In the data rows, the value 128 means zero.
Some points:
148 133 121 123 140 99 150 97 113 151 74 92 116 115 150 140 165 163 150 153 113 164 112 134 103 110 121 140 122 143 102 128
119 123 135 171 134 167 106 169 88 134 94 141 93 134 174 140 122 146 162 176 93 167 131 115 185 119 105 148 135 135 117 143
161 151 119 125 110 106 124 144 134 118 162 115 139 128 183 139 155 149 139 157 154 144 115 112 116 109 93 143 122 89 155 89
120 149 155 121 120 172 142 131 87 146 98 162 145 138 95 144 124 142 146 72 130 128 144 130 84 159 119 121 126 125 154 116
122 136 101 85 123 152 129 148 144 157 152 125 151 99 115 169 85 134 102 120 88 122 121 126 119 161 123 125 179 162 144 118
161 122 114 138 166 123 128 136 120 113 153 56 136 127 62 130 163 143 103 161 138 121 137 159 146 163 119 108 86 77 132 112
112 163 113 128 172 122 131 101 99 85 120 164 108 125 118 116 143 123 102 107 142 131 130 167 113 134 166 119 93 190 104 106
150 146 119 113 125 77 88 135 128 165 122 122 115 117 112 109 121 139 137 105 108 134 147 148 140 98 127 146 153 180 164 124
161 85 82 164 82 134 145 97 112 120 134 148 153 61 141 152 128 158 117 75 78 120 118 129 97 148 124 132 135 104 124 111
103 120 132 114 113 138 117 125 110 116 85 153 138 118 141 132 151 118 121 133 91 163 135 149 145 124 135 131 96 104 126 104
75 154 108 127 96 178 109 142 168 125 150 148 147 101 96 115 122 122 171 98 143 140 123 91 130 140 134 104 123 131 107 136
142 170 125 129 144 141 146 119 130 143 136 124 97 114 154 90 140 151 81 164 118 149 114 125 152 130 111 75 121 142 136 143
123 158 128 124 168 137 111 91 111 148 165 155 108 111 128 89 130 124 98 133 106 87 110 127 114 127 118 167 121 85 151 140
135 138 132 98 123 102 147 101 76 126 134 109 117 131 159 87 84 178 162 148 145 160 120 126 127 128 125 138 108 118 114 112
124 134 145 142 115 93 132 117 111 131 98 108 169 176 160 106 142 125 103 139 95 164 125 122 133 123 79 95 138 138 130 85
144 126 162 178 122 143 89 111 75 148 88 139 119 121 110 124 126 139 110 149 151 141 109 100 113 139 149 171 168 80 117 170
100 105 132 124 128 128 142 138 107 100 101 114 123 117 115 132 108 154 125 90 170 164 142 146 135 135 158 57 126 137 103 137
147 131 157 125 160 115 141 141 101 122 148 92 150 139 152 177 138 85 135 162 138 122 95 151 83 145 121 136 100 157 106 183
131 153 153 128 43 88 117 104 142 91 131 105 116 124 144 97 126 126 78 109 140 138 134 132 103 112 116 163 191 147 140 150
148 121 136 145 175 139 142 154 109 93 120 126 175 127 151 115 121 145 158 149 114 126 101 135 104 135 183 152 115 157 122 121
136 134 113 133 136 114 132 111 140 107 98 92 152 96 113 117 112 113 131 106 160 143 127 151 125 126 107 131 138 107 117 104
123 132 71 147 126 150 130 118 111 127 80 117 112 145 100 140 142 127 156 112 144 124 155 147 109 137 68 99 154 166 133 157
131 161 106 149 97 113 141 96 122 154 135 138 165 157 125 130 118 144 78 148 135 133 170 127 138 126 101 107 135 158 117 142
127 87 106 161 140 117 143 152 102 73 170 134 99 122 140 118 128 87 121 97 141 137 133 79 148 159 100 157 143 131 56 144
142 122 130 146 139 95 177 152 163 128 149 141 114 149 131 102 149 137 155 131 112 123 122 124 115 93 117 143 163 94 93 158
150 165 146 128 135 169 101 111 132 108 126 117 113 154 127 141 133 160 140 157 122 131 163 120 90 128 113 126 115 90 94 140
162 153 161 124 89 90 104 151 138 162 176 158 122 121 120 123 134 100 155 131 118 127 107 133 103 191 156 98 116 141 119 102
90 142 143 149 138 64 84 130 89 116 132 128 99 126 130 154 69 107 136 132 103 113 143 112 131 135 140 87 119 140 155 118
145 92 106 103 144 148 125 86 159 127 82 131 98 140 159 107 106 160 180 108 119 124 115 124 139 150 133 97 135 139 143 160
128 153 121 123 129 86 120 123 143 117 137 91 148 167 109 123 111 108 106 117 110 133 152 103 152 165 154 158 135 112 142 124
85 135 128 170 125 113 141 151 156 172 134 120 101 159 135 150 115 146 90 105 114 124 76 133 123 126 157 125 114 116 147 117
135 78 146 157 88 123 119 149 170 155 121 139 147 133 168 119 118 136 79 95 177 138 132 169 117 119 119 146 79 163 130 124
157 128 77 102 100 143 90 136 136 129 136 104 120 133 113 137 127 107 138 135 117 139 158 125 136 177 133 142 129 159 114 142
101 142 147 99 126 118 162 99 106 138 153 125 131 120 110 86 139 154 143 143 118 113 141 119 136 130 162 159 88 119 142 152
81 103 136 145 147 131 114 115 155 132 139 126 133 167 127 131 112 132 152 150 162 128 83 101 103 160 112 173 145 108 138 90
168 119 110 128 117 123 109 152 163 142 121 104 102 124 96 130 119 118 116 118 134 174 89 68 108 84 156 111 97 147 142 113
103 114 104 122 147 134 142 129 160 192 111 79 113 81 146 148 122 117 129 118 154 136 190 120 98 134 116 97 113 107 131 141
105 143 134 165 105 107 122 105 152 121 143 129 122 147 94 128 190 167 158 133 113 123 116 94 113 116 120 137 106 128 93 136
137 129 93 99 109 98 120 119 152 115 85 135 98 100 137 89 136 118 83 148 102 159 102 143 140 140 140 113 111 113 163 157
122 129 101 153 173 161 153 120 134 147 160 135 108 134 113 120 140 82 192 130 138 124 128 141 117 106 117 167 111 136 139 74
127 126 177 114 97 165 107 98 141 132 143 122 129 136 161 104 146 95 132 141 113 116 128 140 161 134 137 81 155 142 133 107
144 126 163 123 157 113 133 128 138 157 108 127 181 148 145 144 130 96 139 89 136 191 101 147 167 128 114 136 131 112 133 199
149 114 174 94 104 146 166 157 102 138 164 133 96 146 84 130 144 130 120 162 125 143 121 109 165 163 71 127 114 104 125 114
102 74 140 103 146 137 119 101 111 166 113 114 121 90 138 140 119 139 86 167 159 116 103 100 147 120 126 168 125 155 61 110
122 116 118 179 103 129 193 120 155 136 119 119 96 125 81 152 132 84 133 108 107 104 100 130 137 118 170 144 143 143 185 92
102 104 160 85 138 143 151 150 109 145 119 119 135 151 136 136 150 163 142 163 101 160 164 146 125 87 136 139 161 101 120 92
109 123 91 126 75 98 120 132 99 88 142 162 147 161 146 135 98 123 117 131 155 102 142 140 136 100 155 101 148 100 143 131
159 165 107 162 148 150 119 127 119 133 148 114 135 102 188 121 129 107 150 73 122 96 97 148 113 105 162 82 163 108 116 84
127 121 134 130 117 171 155 151 128 108 112 109 118 124 138 145 174 156 115 176 177 83 147 131 96 126 132 121 119 154 149 136
140 105 136 121 131 156 133 125 120 105 172 119 138 148 131 127 129 192 144 147 121 148 89 174 128 123 106 134 170 132 105 126
144 118 114 135 143 128 89 155 135 107 131 142 178 118 103 108 109 136 128 116 113 139 137 155 98 127 112 128 129 108 163 113
121 167 89 111 85 155 160 148 131 147 82 150 183 113 131 134 110 79 120 173 115 130 111 124 108 111 169 111 135 113 101 144
121 100 135 113 138 104 92 153 137 176 131 128 120 95 105 98 169 150 159 175 219 97 99 154 133 158 130 118 157 125 106 143
141 143 84 157 179 160 154 140 151 141 127 170 182 145 135 91 93 100 126 132 133 96 168 83 153 114 130 112 137 134 155 118
138 130 186 125 139 161 122 152 165 105 97 143 106 142 130 86 104 105 124 131 118 91 160 113 119 139 153 160 129 116 82 108
121 137 130 111 141 109 88 98 123 96 130 124 130 124 109 158 149 110 125 147 137 88 122 84 206 71 123 159 115 120 121 108
163 163 155 108 138 140 125 134 83 128 114 121 109 142 110 118 144 158 138 140 146 128 148 103 132 126 116 151 135 123 138 140
176 122 111 133 96 131 127 130 151 123 100 142 132 147 107 144 110 142 127 110 105 61 98 104 131 137 90 75 103 109 122 117
137 72 150 122 114 107 125 108 155 113 132 149 132 75 76 107 67 110 125 156 96 134 140 139 107 92 97 105 131 117 101 126
136 163 130 90 139 173 123 100 129 118 141 165 149 135 132 161 92 109 128 75 139 104 137 157 146 147 104 117 104 124 125 135
68 157 111 109 142 120 116 163 120 99 140 113 125 119 168 131 161 158 128 121 105 82 128 128 106 114 94 131 90 144 108 163
104 122 154 152 142 105 146 105 129 99 128 127 124 114 125 130 143 111 142 181 123 106 130 179 134 136 125 133 127 109 142 145
120 124 99 83 111 159 145 107 140 113 130 102 115 176 125 121 118 98 146 99 116 113 119 126 125 143 178 128 123 137 140 137
128 81 108 119 152 93 115 141 146 156 144 198 95 175 136 149 168 129 111 140 156 151 128 138 103 121 135 170 137 111 106 114
There is one direction along which these points spread out most. Take the direction at right angles to it along which they spread out most. Then take the direction at right angles to both along which they spread out most. Go by this last direction. How many in every 100 of the points above lie lower along it than each point below? Round to a whole number. More than half of the points above lie lower than the first one.
128 112 160 99 92 73 105 103 124 134 125 139 146 113 102 121 152 104 138 121 119 120 121 121 176 128 86 112 142 153 156 123 9
132 121 153 120 192 109 163 130 146 115 115 166 119 121 135 177 111 151 119 105 123 86 150 91 122 122 169 134 148 120 101 112 48
125 134 134 124 122 132 155 157 178 93 97 136 161 82 150 149 137 125 140 114 149 141 137 137 118 154 126 153 121 151 180 89 55
109 109 154 168 113 137 115 120 131 154 146 111 144 120 120 135 89 158 140 105 104 146 137 159 151 107 152 113 99 165 125 148 55
127 103 131 134 145 128 162 122 108 124 152 137 133 134 161 125 171 121 117 128 113 105 183 112 163 160 173 153 135 120 135 181 58
130 159 120 122 141 115 107 91 170 124 152 129 117 125 125 163 125 120 119 123 152 172 131 131 146 125 157 99 146 129 156 126 33
87 102 128 112 153 173 102 168 116 126 119 128 138 155 123 98 156 117 85 58 95 121 99 116 100 111 108 105 162 146 147 121 59
115 179 136 132 148 143 151 165 126 94 158 137 79 96 123 169 94 132 125 121 154 123 92 112 159 113 126 163 147 120 120 151 39
128 133 120 115 99 131 112 167 106 165 117 108 91 165 122 124 104 108 126 108 140 112 166 186 161 105 121 143 86 115 121 131 55
141 68 131 132 127 127 112 119 104 119 171 132 152 109 117 146 131 75 121 115 140 136 170 92 118 64 143 122 99 135 196 163 22
